In the data rows, the value 500 means zero.
In each game, the first row plays the second. By how much does the first row win? 15 means about a draw, 30 a big win and 0 a big loss. Wins can go round in a circle. Each row has two weighted sums of its numbers, A and B, taken from their middle values. A row wins by its A times the other's B, less its B times the other's A.
[457, 601, 621, 481, 609, 389, 510, 467, 415, 530, 396, 510, 514, 534, 517, 407, 576, 615]
[503, 561, 642, 321, 640, 491, 463, 489, 569, 589, 327, 586, 475, 546, 517, 490, 587, 579] 8
[581, 576, 618, 473, 457, 547, 589, 588, 655, 523, 568, 513, 470, 491, 609, 506, 334, 583]
[331, 450, 502, 546, 388, 395, 535, 486, 315, 499, 559, 469, 465, 332, 516, 604, 461, 624] 11
[470, 445, 451, 632, 465, 475, 553, 637, 480, 365, 491, 522, 484, 419, 589, 639, 480, 469]
[507, 561, 520, 461, 522, 500, 483, 545, 557, 514, 524, 479, 546, 468, 527, 531, 474, 528] 14
[491, 382, 544, 570, 459, 480, 373, 473, 370, 552, 478, 319, 621, 511, 542, 326, 529, 459]
[481, 502, 565, 655, 520, 441, 549, 551, 468, 462, 532, 462, 501, 456, 524, 537, 342, 564] 20
[547, 323, 491, 558, 611, 624, 413, 491, 479, 379, 608, 410, 461, 649, 601, 612, 416, 330]
[544, 443, 540, 321, 498, 488, 473, 526, 519, 571, 388, 443, 787, 588, 240, 202, 668, 458] 15
[446, 577, 659, 362, 651, 478, 530, 542, 468, 664, 529, 457, 691, 483, 549, 434, 458, 545]
[477, 540, 435, 559, 448, 566, 570, 509, 542, 469, 526, 545, 531, 465, 524, 558, 521, 486] 13
[500, 549, 501, 391, 554, 465, 505, 496, 508, 542, 438, 457, 464, 481, 403, 502, 558, 506]
[470, 445, 502, 641, 453, 417, 566, 626, 450, 329, 528, 439, 515, 400, 493, 554, 515, 498] 25
[495, 503, 418, 625, 467, 537, 512, 514, 591, 449, 505, 523, 508, 525, 456, 468, 531, 464]
[469, 381, 468, 541, 407, 487, 485, 560, 501, 449, 447, 451, 587, 488, 557, 468, 462, 494] 15
[503, 414, 480, 494, 439, 521, 443, 480, 363, 609, 550, 411, 561, 456, 508, 407, 548, 519]
[622, 506, 463, 524, 460, 480, 488, 313, 540, 458, 440, 652, 355, 630, 385, 510, 519, 530] 17
[521, 459, 446, 565, 452, 501, 515, 410, 545, 478, 524, 557, 479, 553, 413, 460, 573, 448]
[425, 451, 480, 610, 487, 571, 413, 475, 659, 261, 531, 440, 386, 514, 554, 442, 331, 588] 14
[524, 613, 474, 586, 535, 551, 479, 495, 580, 504, 535, 503, 472, 538, 526, 495, 489, 541]
[423, 442, 498, 527, 514, 508, 445, 552, 451, 494, 485, 470, 631, 545, 452, 433, 517, 494] 15
[572, 430, 384, 471, 475, 513, 440, 525, 480, 539, 488, 507, 544, 535, 389, 360, 608, 450]
[393, 622, 623, 460, 596, 413, 481, 475, 448, 547, 424, 569, 440, 500, 454, 460, 514, 607] 15
[581, 478, 307, 547, 449, 470, 501, 359, 480, 490, 418, 630, 449, 536, 364, 475, 565, 412]
[569, 644, 598, 440, 586, 571, 430, 438, 620, 501, 515, 559, 514, 525, 539, 527, 639, 527] 11
[496, 522, 565, 404, 590, 512, 605, 537, 664, 502, 570, 434, 432, 463, 606, 547, 277, 615]
[571, 254, 486, 583, 523, 462, 297, 417, 332, 478, 472, 237, 620, 606, 639, 341, 470, 331] 2
[576, 442, 450, 449, 544, 520, 535, 640, 507, 510, 504, 496, 555, 533, 430, 494, 558, 457]
[641, 487, 399, 505, 404, 433, 589, 337, 431, 449, 382, 718, 390, 575, 241, 513, 581, 426] 14
[550, 464, 449, 567, 470, 440, 503, 486, 533, 446, 602, 544, 382, 517, 571, 482, 504, 518]
[538, 424, 421, 418, 557, 497, 442, 539, 542, 553, 553, 455, 501, 577, 429, 413, 569, 443] 17
[546, 593, 544, 445, 612, 476, 545, 509, 631, 492, 622, 490, 489, 475, 494, 557, 357, 541]
[461, 364, 466, 436, 552, 505, 584, 508, 444, 524, 474, 372, 595, 486, 462, 495, 515, 445] 10
[465, 461, 463, 590, 445, 444, 600, 735, 514, 300, 428, 534, 541, 434, 609, 590, 473, 436]
[535, 378, 457, 513, 471, 510, 348, 420, 373, 523, 478, 422, 595, 555, 513, 339, 558, 455] 14
[501, 521, 428, 553, 502, 576, 475, 414, 522, 562, 558, 552, 429, 581, 437, 542, 523, 429]
[464, 478, 441, 376, 495, 543, 394, 510, 501, 569, 511, 426, 638, 481, 385, 326, 645, 469] 14
[541, 357, 567, 198, 521, 514, 458, 508, 511, 659, 449, 375, 795, 549, 290, 047, 725, 448]
[431, 500, 507, 516, 346, 438, 552, 461, 478, 497, 475, 508, 532, 432, 555, 592, 436, 383] 17
[569, 428, 445, 500, 581, 548, 413, 475, 558, 429, 507, 445, 491, 597, 534, 552, 459, 434]
[452, 547, 452, 499, 252, 462, 652, 579, 523, 450, 463, 548, 518, 438, 591, 611, 395, 418] 17
[569, 365, 518, 333, 522, 514, 414, 480, 530, 541, 399, 387, 776, 555, 249, 140, 683, 506]
[493, 610, 564, 445, 638, 499, 377, 456, 537, 539, 445, 538, 442, 575, 522, 448, 609, 602] 12
[454, 397, 488, 624, 394, 440, 554, 705, 467, 425, 468, 463, 624, 397, 606, 557, 506, 490]
[543, 359, 449, 499, 471, 512, 528, 560, 553, 475, 527, 445, 531, 548, 450, 484, 518, 474] 13
[571, 525, 400, 674, 488, 562, 513, 423, 623, 420, 578, 536, 470, 529, 422, 499, 537, 450]
[472, 552, 547, 387, 606, 402, 399, 583, 528, 576, 463, 454, 619, 599, 450, 366, 545, 565] 15
[446, 510, 426, 606, 484, 493, 552, 442, 387, 493, 594, 501, 432, 324, 465, 607, 482, 604]
[477, 436, 509, 658, 437, 547, 495, 433, 624, 421, 567, 538, 387, 604, 489, 467, 355, 522] 20
[544, 436, 461, 481, 480, 470, 424, 439, 454, 539, 443, 566, 481, 604, 405, 392, 619, 454]
[552, 628, 579, 445, 606, 504, 399, 395, 555, 524, 449, 469, 483, 581, 450, 478, 590, 504] 20
[381, 446, 500, 608, 477, 473, 489, 525, 716, 394, 483, 451, 533, 507, 531, 467, 461, 548]
[482, 520, 346, 511, 513, 540, 559, 476, 572, 450, 542, 649, 489, 519, 421, 557, 522, 402] 18
[471, 611, 626, 347, 657, 417, 524, 594, 502, 587, 388, 528, 582, 539, 509, 461, 532, 582]
[544, 476, 532, 392, 594, 608, 458, 516, 618, 356, 609, 474, 560, 607, 508, 514, 595, 451] 4
[439, 476, 318, 679, 485, 564, 499, 471, 582, 438, 559, 619, 488, 500, 403, 537, 511, 419]
[451, 418, 447, 542, 497, 525, 529, 438, 532, 394, 488, 482, 419, 520, 636, 688, 358, 358] 17
[576, 359, 475, 379, 585, 543, 448, 540, 518, 502, 487, 408, 666, 591, 388, 405, 555, 430]
[503, 466, 472, 501, 500, 575, 479, 509, 586, 457, 546, 530, 501, 484, 498, 530, 449, 506] 16
[439, 463, 477, 479, 297, 512, 576, 557, 503, 532, 507, 531, 530, 466, 673, 556, 388, 452]
[552, 458, 369, 611, 459, 504, 493, 364, 441, 541, 377, 672, 443, 544, 339, 465, 570, 413] 28
[564, 310, 431, 601, 598, 539, 301, 466, 394, 513, 510, 250, 638, 588, 545, 447, 518, 323]
[488, 496, 336, 685, 457, 684, 478, 381, 603, 449, 497, 603, 527, 585, 290, 523, 575, 547] 17
[573, 393, 410, 592, 488, 561, 405, 490, 363, 538, 547, 430, 589, 499, 493, 498, 521, 234]
[425, 532, 514, 448, 501, 468, 520, 455, 463, 551, 540, 569, 356, 373, 514, 561, 550, 628] 9
[462, 578, 391, 625, 487, 575, 511, 485, 598, 421, 551, 587, 500, 516, 417, 498, 550, 455]
[427, 587, 470, 512, 586, 513, 521, 556, 637, 460, 568, 423, 431, 533, 571, 543, 292, 503] 13
[443, 495, 464, 534, 505, 467, 567, 582, 487, 416, 475, 550, 477, 488, 497, 591, 535, 551]
[381, 376, 519, 639, 297, 443, 416, 676, 447, 397, 447, 398, 653, 379, 654, 589, 461, 461] 13
[484, 584, 558, 580, 452, 620, 458, 473, 536, 521, 484, 551, 388, 544, 525, 538, 512, 519]
[464, 577, 635, 360, 642, 409, 471, 595, 549, 633, 491, 493, 706, 479, 531, 483, 483, 575] 16
[400, 382, 484, 491, 420, 489, 575, 494, 415, 572, 534, 485, 458, 425, 524, 559, 485, 561]
[476, 500, 356, 459, 434, 385, 560, 497, 395, 583, 514, 536, 416, 338, 488, 585, 519, 560] 14
[525, 592, 538, 436, 470, 461, 550, 583, 644, 524, 569, 483, 535, 533, 607, 474, 358, 515]
[516, 366, 462, 506, 509, 515, 368, 471, 470, 401, 516, 390, 463, 556, 566, 512, 485, 412] 14
[553, 706, 527, 461, 589, 586, 369, 491, 458, 510, 520, 436, 536, 554, 509, 508, 561, 544]
[510, 596, 566, 420, 553, 460, 491, 508, 570, 486, 463, 492, 506, 538, 500, 416, 541, 555] 16
[486, 570, 536, 487, 358, 471, 554, 560, 592, 436, 524, 513, 525, 481, 601, 613, 352, 509]
[537, 390, 392, 509, 646, 646, 398, 473, 567, 328, 579, 388, 428, 690, 625, 671, 389, 271] 15
[607, 436, 499, 414, 626, 567, 542, 559, 535, 550, 539, 493, 551, 551, 404, 425, 547, 520]
[488, 570, 509, 436, 605, 434, 542, 588, 733, 423, 573, 424, 500, 438, 513, 514, 297, 587] 7
[534, 544, 527, 469, 594, 509, 572, 598, 476, 609, 492, 326, 659, 498, 458, 460, 367, 504]
[538, 583, 470, 489, 565, 523, 460, 460, 520, 516, 540, 373, 612, 540, 351, 459, 560, 397] 21
[501, 676, 607, 401, 604, 424, 443, 595, 499, 581, 481, 362, 661, 505, 516, 512, 440, 508]
[426, 374, 489, 594, 432, 426, 421, 690, 352, 394, 462, 466, 600, 406, 506, 566, 494, 461] 22
[356, 382, 556, 572, 429, 447, 509, 724, 269, 424, 553, 446, 590, 360, 494, 643, 576, 695]
[548, 545, 599, 440, 526, 580, 539, 475, 601, 417, 545, 517, 413, 484, 563, 545, 331, 579] 5
[468, 511, 514, 486, 559, 485, 516, 611, 461, 533, 567, 435, 454, 511, 476, 527, 485, 544]
[513, 336, 499, 407, 504, 433, 362, 514, 336, 587, 457, 254, 790, 569, 422, 159, 608, 446] 12
[405, 427, 490, 642, 490, 490, 514, 637, 513, 393, 500, 461, 489, 440, 547, 539, 498, 480]
[545, 419, 546, 404, 584, 463, 470, 584, 462, 595, 472, 291, 666, 548, 392, 304, 642, 503] 12
[470, 394, 439, 549, 474, 544, 377, 493, 456, 534, 509, 408, 554, 541, 578, 425, 526, 417]
[442, 651, 624, 344, 589, 377, 541, 588, 491, 559, 416, 472, 655, 490, 432, 445, 513, 641] 17
[483, 553, 422, 488, 596, 596, 488, 429, 571, 508, 562, 483, 491, 542, 434, 528, 580, 403]
[538, 459, 681, 764, 316, 521, 574, 386, 366, 421, 660, 592, 335, 397, 726, 535, 302, 504] 11
[463, 501, 418, 448, 496, 457, 461, 477, 523, 504, 516, 543, 573, 570, 396, 402, 585, 457]
[404, 558, 432, 448, 366, 479, 545, 456, 465, 603, 556, 524, 395, 411, 529, 619, 458, 548] 15
[503, 609, 680, 409, 599, 450, 529, 439, 563, 561, 331, 636, 545, 505, 545, 401, 617, 606]
[477, 536, 527, 452, 542, 532, 519, 481, 610, 463, 569, 479, 410, 460, 572, 525, 393, 532] 16
[528, 527, 437, 381, 508, 475, 496, 504, 460, 574, 560, 638, 473, 431, 420, 570, 521, 355]
[475, 409, 504, 591, 379, 475, 486, 423, 347, 548, 445, 615, 428, 557, 363, 434, 566, 531] 12
[487, 630, 512, 509, 530, 546, 423, 518, 535, 445, 578, 492, 550, 501, 528, 503, 585, 479]
[432, 605, 567, 383, 601, 326, 515, 560, 454, 569, 340, 519, 584, 512, 423, 465, 571, 610] 13
[388, 428, 493, 610, 420, 508, 493, 656, 360, 405, 519, 454, 556, 414, 592, 551, 467, 554]
[526, 395, 486, 499, 415, 505, 505, 491, 537, 453, 483, 426, 513, 496, 508, 452, 502, 481] 7
[545, 572, 563, 535, 569, 569, 433, 372, 611, 488, 416, 587, 435, 530, 514, 468, 605, 565]
[515, 443, 454, 555, 462, 528, 544, 540, 519, 458, 535, 475, 430, 422, 530, 543, 384, 522] 18
[356, 455, 472, 545, 490, 418, 567, 453, 284, 518, 560, 508, 433, 303, 456, 665, 568, 631]
[360, 521, 533, 544, 358, 432, 606, 578, 457, 599, 531, 549, 426, 317, 565, 664, 479, 505] 23
[601, 557, 515, 440, 478, 457, 522, 423, 495, 483, 474, 597, 435, 535, 508, 503, 550, 476]
[502, 554, 647, 412, 641, 394, 454, 496, 542, 609, 404, 602, 489, 579, 430, 418, 636, 577] 13
[408, 546, 335, 636, 524, 608, 505, 435, 566, 491, 564, 595, 445, 534, 448, 512, 574, 478]
[488, 470, 422, 601, 461, 507, 511, 434, 571, 451, 517, 588, 418, 598, 423, 479, 547, 488] 12
[530, 620, 566, 491, 592, 534, 444, 446, 541, 533, 462, 468, 523, 530, 563, 490, 569, 579]
[566, 574, 528, 430, 604, 492, 498, 517, 469, 502, 486, 575, 532, 545, 491, 487, 557, 476] 11
[508, 550, 410, 529, 537, 629, 451, 342, 598, 413, 405, 570, 456, 571, 440, 509, 530, 596]
[518, 504, 399, 433, 397, 456, 619, 414, 430, 608, 508, 574, 388, 388, 440, 612, 536, 568] 16
[379, 456, 502, 505, 452, 411, 535, 481, 401, 507, 456, 491, 513, 414, 489, 547, 478, 583]
[567, 381, 385, 559, 500, 563, 419, 418, 413, 406, 532, 406, 534, 579, 608, 623, 487, 304] 12
[513, 442, 387, 575, 412, 468, 477, 291, 463, 546, 346, 688, 361, 571, 291, 480, 623, 543]
[360, 472, 465, 449, 405, 367, 540, 451, 230, 610, 520, 494, 395, 215, 509, 602, 440, 728] 22
[543, 521, 460, 412, 400, 385, 606, 313, 415, 575, 384, 775, 434, 505, 308, 559, 685, 273]
[585, 670, 559, 511, 533, 450, 355, 503, 567, 493, 520, 461, 459, 557, 550, 480, 381, 490] 29
[441, 527, 616, 457, 634, 502, 434, 492, 523, 502, 380, 513, 545, 609, 503, 457, 563, 558]
[458, 455, 494, 566, 367, 535, 465, 510, 386, 515, 521, 454, 474, 459, 543, 547, 508, 498] 11
[557, 484, 400, 519, 559, 649, 480, 490, 528, 400, 548, 419, 478, 680, 499, 585, 412, 345]
[578, 447, 429, 416, 562, 513, 555, 544, 584, 471, 561, 470, 522, 576, 417, 419, 501, 469] 15
[453, 439, 493, 506, 451, 512, 475, 528, 384, 517, 467, 459, 550, 484, 448, 400, 543, 573]
[621, 442, 619, 450, 450, 475, 587, 564, 533, 462, 585, 487, 496, 482, 624, 476, 398, 470] 13
[512, 314, 385, 440, 651, 635, 384, 500, 486, 330, 629, 425, 510, 653, 531, 605, 461, 270]
[478, 513, 410, 554, 506, 542, 560, 546, 554, 433, 491, 629, 514, 586, 443, 551, 585, 428] 20
[546, 552, 576, 420, 539, 470, 565, 517, 622, 403, 547, 405, 441, 488, 592, 534, 371, 538]
[522, 395, 420, 542, 486, 464, 410, 432, 443, 558, 433, 464, 631, 596, 385, 323, 621, 404] 1
[536, 506, 388, 498, 511, 571, 456, 479, 544, 517, 467, 561, 525, 531, 530, 522, 519, 477]
[542, 385, 718, 645, 414, 442, 366, 470, 406, 596, 534, 419, 530, 461, 623, 280, 422, 489] 11
[504, 402, 672, 770, 330, 695, 498, 388, 569, 273, 732, 572, 271, 427, 747, 405, 213, 518]
[565, 405, 418, 371, 553, 538, 438, 447, 509, 536, 527, 414, 545, 564, 445, 436, 519, 409] 14
[550, 539, 570, 509, 577, 455, 462, 572, 495, 465, 541, 395, 574, 500, 564, 485, 427, 528]
[414, 572, 694, 333, 686, 382, 398, 523, 497, 611, 292, 644, 580, 489, 516, 394, 727, 654] 12
[540, 393, 546, 592, 427, 521, 438, 429, 472, 495, 593, 373, 485, 487, 497, 327, 494, 521]
[532, 488, 457, 452, 471, 462, 530, 376, 486, 483, 433, 632, 422, 564, 362, 477, 609, 525] 15
[605, 493, 472, 439, 470, 455, 440, 404, 297, 619, 459, 612, 593, 517, 440, 469, 602, 282]
[598, 773, 666, 450, 617, 562, 320, 371, 491, 465, 389, 542, 440, 662, 528, 473, 759, 643] 17
[559, 354, 467, 350, 567, 561, 440, 561, 491, 501, 508, 340, 690, 544, 426, 386, 454, 383]
[601, 435, 475, 460, 506, 581, 385, 563, 547, 463, 561, 472, 494, 529, 481, 525, 526, 418] 16
[615, 538, 733, 458, 493, 521, 552, 558, 594, 628, 585, 552, 396, 443, 713, 465, 385, 562]
[429, 467, 507, 553, 336, 466, 548, 622, 380, 477, 454, 507, 557, 412, 644, 592, 443, 421] 13
[621, 372, 459, 464, 638, 549, 472, 535, 556, 442, 586, 470, 528, 577, 506, 544, 459, 392]
[447, 469, 486, 624, 490, 430, 512, 690, 579, 332, 452, 481, 457, 444, 516, 562, 457, 451] 14
[398, 518, 439, 502, 318, 455, 620, 592, 514, 466, 435, 531, 503, 423, 628, 591, 422, 421]
[532, 367, 412, 532, 536, 630, 446, 450, 465, 378, 583, 357, 438, 622, 592, 615, 427, 302] 15
[385, 433, 384, 746, 584, 471, 550, 742, 512, 258, 530, 437, 477, 440, 585, 610, 517, 460]
[426, 549, 620, 331, 628, 403, 486, 465, 541, 534, 354, 598, 489, 567, 522, 432, 612, 654] 20
[503, 579, 539, 488, 447, 476, 496, 561, 583, 524, 496, 507, 509, 445, 591, 529, 346, 562]
[463, 411, 564, 513, 496, 397, 571, 674, 382, 436, 480, 351, 576, 494, 570, 535, 488, 535] 19
[526, 490, 368, 483, 417, 508, 499, 453, 584, 483, 390, 587, 477, 545, 386, 485, 571, 526]
[494, 364, 413, 416, 560, 598, 418, 476, 573, 458, 566, 496, 461, 594, 571, 553, 490, 398] 13
[496, 603, 615, 329, 654, 521, 464, 447, 580, 503, 381, 510, 558, 560, 569, 449, 584, 599]
[612, 541, 579, 500, 357, 440, 564, 502, 625, 556, 526, 608, 404, 475, 625, 512, 333, 536] 15
[590, 643, 597, 481, 610, 512, 425, 431, 542, 512, 441, 513, 459, 598, 530, 456, 652, 542]
[551, 428, 399, 452, 547, 485, 467, 512, 508, 518, 476, 392, 540, 515, 425, 389, 546, 482] 20
[444, 521, 455, 547, 424, 427, 522, 590, 469, 500, 572, 519, 530, 420, 599, 606, 503, 508]
[362, 574, 358, 364, 310, 452, 727, 373, 405, 687, 527, 608, 274, 248, 562, 671, 400, 600] 15
[524, 325, 512, 574, 524, 538, 220, 432, 277, 473, 479, 262, 649, 548, 640, 418, 531, 323]
[461, 528, 395, 465, 215, 478, 627, 463, 498, 540, 460, 516, 440, 364, 597, 650, 375, 516] 25
[470, 359, 438, 562, 470, 602, 271, 465, 356, 503, 435, 255, 539, 554, 497, 415, 612, 376]
[559, 542, 450, 563, 527, 492, 510, 510, 553, 530, 648, 647, 490, 502, 428, 547, 556, 373] 6
[528, 540, 432, 533, 564, 631, 416, 470, 535, 447, 567, 537, 424, 557, 362, 551, 514, 447]
[542, 370, 418, 388, 627, 600, 400, 519, 497, 502, 537, 380, 589, 573, 413, 441, 593, 387] 16
[494, 516, 404, 567, 458, 582, 575, 367, 565, 498, 580, 569, 497, 538, 408, 523, 535, 415]
[473, 461, 501, 589, 425, 493, 524, 464, 440, 431, 501, 543, 413, 450, 423, 521, 505, 514] 14
[404, 428, 461, 567, 420, 466, 485, 546, 447, 457, 448, 462, 562, 464, 527, 546, 494, 467]
[444, 554, 549, 457, 491, 472, 542, 562, 509, 517, 548, 505, 546, 458, 524, 531, 518, 526] 16
[467, 374, 466, 681, 664, 448, 550, 751, 457, 295, 533, 505, 499, 369, 509, 563, 569, 501]
[494, 658, 593, 407, 571, 431, 504, 540, 492, 543, 468, 415, 520, 555, 481, 477, 448, 596] 5
[548, 464, 537, 510, 471, 416, 481, 512, 594, 516, 499, 409, 522, 486, 536, 376, 447, 589]
[477, 445, 511, 638, 476, 462, 520, 730, 470, 380, 465, 499, 540, 412, 574, 591, 533, 458] 25
[481, 422, 433, 611, 406, 443, 530, 596, 403, 384, 459, 492, 506, 399, 550, 535, 462, 486]
[430, 427, 483, 590, 519, 431, 534, 550, 311, 476, 517, 541, 484, 327, 385, 618, 575, 592] 20
[547, 439, 596, 372, 558, 432, 393, 553, 467, 607, 418, 324, 736, 531, 401, 259, 571, 570]
[450, 516, 572, 483, 566, 454, 513, 430, 533, 498, 437, 554, 534, 556, 395, 443, 580, 553] 15
[490, 469, 375, 581, 510, 550, 506, 575, 594, 340, 532, 513, 413, 501, 473, 569, 529, 421]
[467, 454, 408, 572, 295, 522, 555, 515, 494, 475, 521, 543, 455, 473, 619, 625, 351, 285] 19
[498, 564, 422, 490, 559, 438, 504, 519, 462, 526, 433, 594, 476, 592, 400, 499, 572, 514]
[513, 574, 570, 347, 630, 472, 537, 583, 526, 576, 461, 540, 612, 472, 503, 477, 480, 560] 14
[580, 474, 456, 485, 577, 547, 445, 543, 579, 537, 511, 417, 510, 521, 506, 510, 507, 434]
[509, 427, 273, 625, 475, 505, 502, 436, 580, 383, 494, 680, 444, 605, 358, 582, 550, 382] 15
[490, 555, 478, 435, 547, 487, 566, 552, 365, 513, 501, 538, 408, 394, 489, 529, 562, 576]
[568, 489, 478, 404, 555, 466, 523, 469, 516, 572, 561, 602, 541, 501, 450, 558, 565, 329] 18
[556, 756, 578, 410, 590, 521, 421, 549, 532, 585, 532, 396, 624, 515, 490, 554, 525, 524]
[523, 511, 600, 445, 557, 518, 416, 529, 503, 545, 465, 504, 491, 495, 510, 518, 474, 553] 13
[540, 603, 562, 499, 641, 625, 445, 490, 575, 367, 494, 528, 399, 593, 589, 535, 638, 531]
[417, 448, 464, 531, 515, 507, 503, 490, 699, 431, 514, 410, 521, 471, 481, 496, 435, 466] 11
[513, 476, 365, 541, 462, 567, 559, 416, 601, 455, 505, 597, 413, 584, 392, 495, 471, 548]
[531, 549, 614, 440, 443, 471, 600, 490, 419, 559, 553, 587, 419, 357, 555, 513, 375, 543] 17
[508, 490, 521, 483, 591, 581, 448, 475, 440, 477, 450, 484, 515, 535, 650, 513, 518, 470]
[568, 540, 538, 488, 526, 467, 451, 470, 483, 488, 380, 569, 445, 539, 432, 434, 578, 580] 19
[459, 459, 441, 515, 325, 458, 514, 466, 434, 575, 412, 532, 530, 394, 570, 570, 435, 569]
[505, 626, 379, 535, 537, 568, 503, 538, 520, 476, 523, 552, 503, 564, 407, 579, 553, 423] 13
[500, 664, 632, 377, 620, 557, 488, 518, 534, 509, 446, 469, 564, 516, 517, 480, 630, 605]
[519, 552, 476, 516, 547, 486, 488, 526, 528, 458, 574, 449, 518, 463, 497, 529, 517, 558] 13
[546, 599, 675, 369, 462, 538, 584, 608, 636, 579, 581, 517, 507, 447, 689, 547, 324, 558]
[486, 294, 429, 539, 468, 405, 417, 515, 354, 556, 415, 347, 644, 533, 431, 335, 611, 532] 14
[453, 478, 547, 527, 489, 466, 517, 465, 472, 489, 576, 452, 402, 468, 533, 517, 467, 532]
[508, 452, 526, 458, 546, 477, 468, 447, 465, 521, 520, 471, 507, 479, 500, 483, 516, 473] 14
[557, 471, 441, 528, 505, 555, 641, 542, 498, 552, 443, 505, 524, 511, 491, 462, 598, 552]
[419, 372, 521, 552, 364, 455, 472, 506, 321, 545, 491, 439, 582, 460, 544, 559, 429, 584] 15
[359, 391, 481, 651, 515, 525, 436, 430, 672, 409, 554, 405, 454, 501, 536, 445, 381, 550]
[512, 466, 424, 450, 558, 541, 477, 509, 537, 539, 516, 473, 547, 594, 459, 433, 579, 504] 15
[446, 530, 399, 613, 475, 543, 487, 433, 563, 408, 464, 545, 503, 513, 432, 483, 516, 513]
[460, 553, 336, 654, 496, 496, 477, 424, 514, 425, 444, 702, 479, 577, 412, 510, 587, 428] 11
[468, 433, 427, 448, 540, 584, 420, 492, 510, 439, 531, 411, 512, 571, 507, 503, 551, 450]
[585, 521, 366, 396, 431, 444, 512, 398, 418, 577, 505, 692, 510, 510, 337, 546, 600, 253] 18
[430, 448, 389, 555, 378, 584, 491, 436, 490, 437, 507, 498, 411, 502, 585, 650, 348, 410]
[569, 531, 513, 361, 561, 438, 445, 544, 534, 532, 519, 500, 510, 577, 437, 428, 514, 579] 16
[548, 359, 530, 401, 472, 466, 436, 559, 503, 587, 558, 375, 599, 535, 470, 287, 646, 476]
[617, 479, 539, 553, 482, 524, 449, 570, 520, 516, 550, 449, 532, 493, 630, 449, 434, 466] 16
[452, 438, 470, 669, 597, 453, 579, 782, 575, 293, 491, 528, 414, 477, 556, 601, 463, 413]
[531, 407, 328, 449, 598, 700, 417, 476, 520, 318, 588, 432, 444, 698, 589, 697, 412, 223] 18
[569, 296, 363, 581, 545, 645, 246, 443, 285, 318, 498, 264, 550, 626, 612, 517, 536, 297]
[641, 514, 616, 594, 425, 563, 534, 506, 590, 362, 614, 497, 346, 408, 616, 500, 341, 529] 23
[409, 425, 495, 637, 426, 505, 514, 624, 488, 386, 474, 444, 573, 412, 582, 609, 414, 453]
[576, 690, 638, 398, 599, 510, 455, 478, 446, 564, 443, 451, 515, 613, 486, 510, 535, 513] 15
[565, 415, 434, 512, 511, 440, 457, 482, 474, 533, 451, 369, 711, 588, 387, 290, 624, 497]
[455, 669, 635, 516, 585, 524, 445, 432, 548, 452, 428, 552, 417, 623, 544, 428, 627, 743] 21
[516, 427, 461, 520, 519, 493, 441, 472, 469, 404, 492, 431, 599, 466, 511, 454, 507, 478]
[544, 635, 607, 459, 637, 498, 430, 542, 532, 478, 501, 427, 557, 488, 513, 471, 477, 540] 14
[403, 630, 632, 338, 656, 426, 492, 597, 550, 552, 390, 524, 534, 557, 525, 420, 602, 576]
[473, 458, 537, 592, 499, 476, 548, 569, 413, 494, 521, 496, 450, 399, 515, 566, 523, 599] 9
[544, 511, 469, 591, 463, 596, 475, 466, 549, 461, 404, 599, 389, 536, 444, 503, 487, 604]
[490, 555, 428, 671, 454, 561, 489, 536, 585, 379, 514, 564, 446, 527, 488, 518, 513, 502] 14
[464, 445, 453, 520, 455, 452, 497, 560, 395, 596, 549, 524, 485, 443, 462, 447, 571, 543]
[411, 410, 473, 668, 439, 434, 523, 606, 344, 540, 573, 451, 431, 317, 532, 595, 527, 564] 12
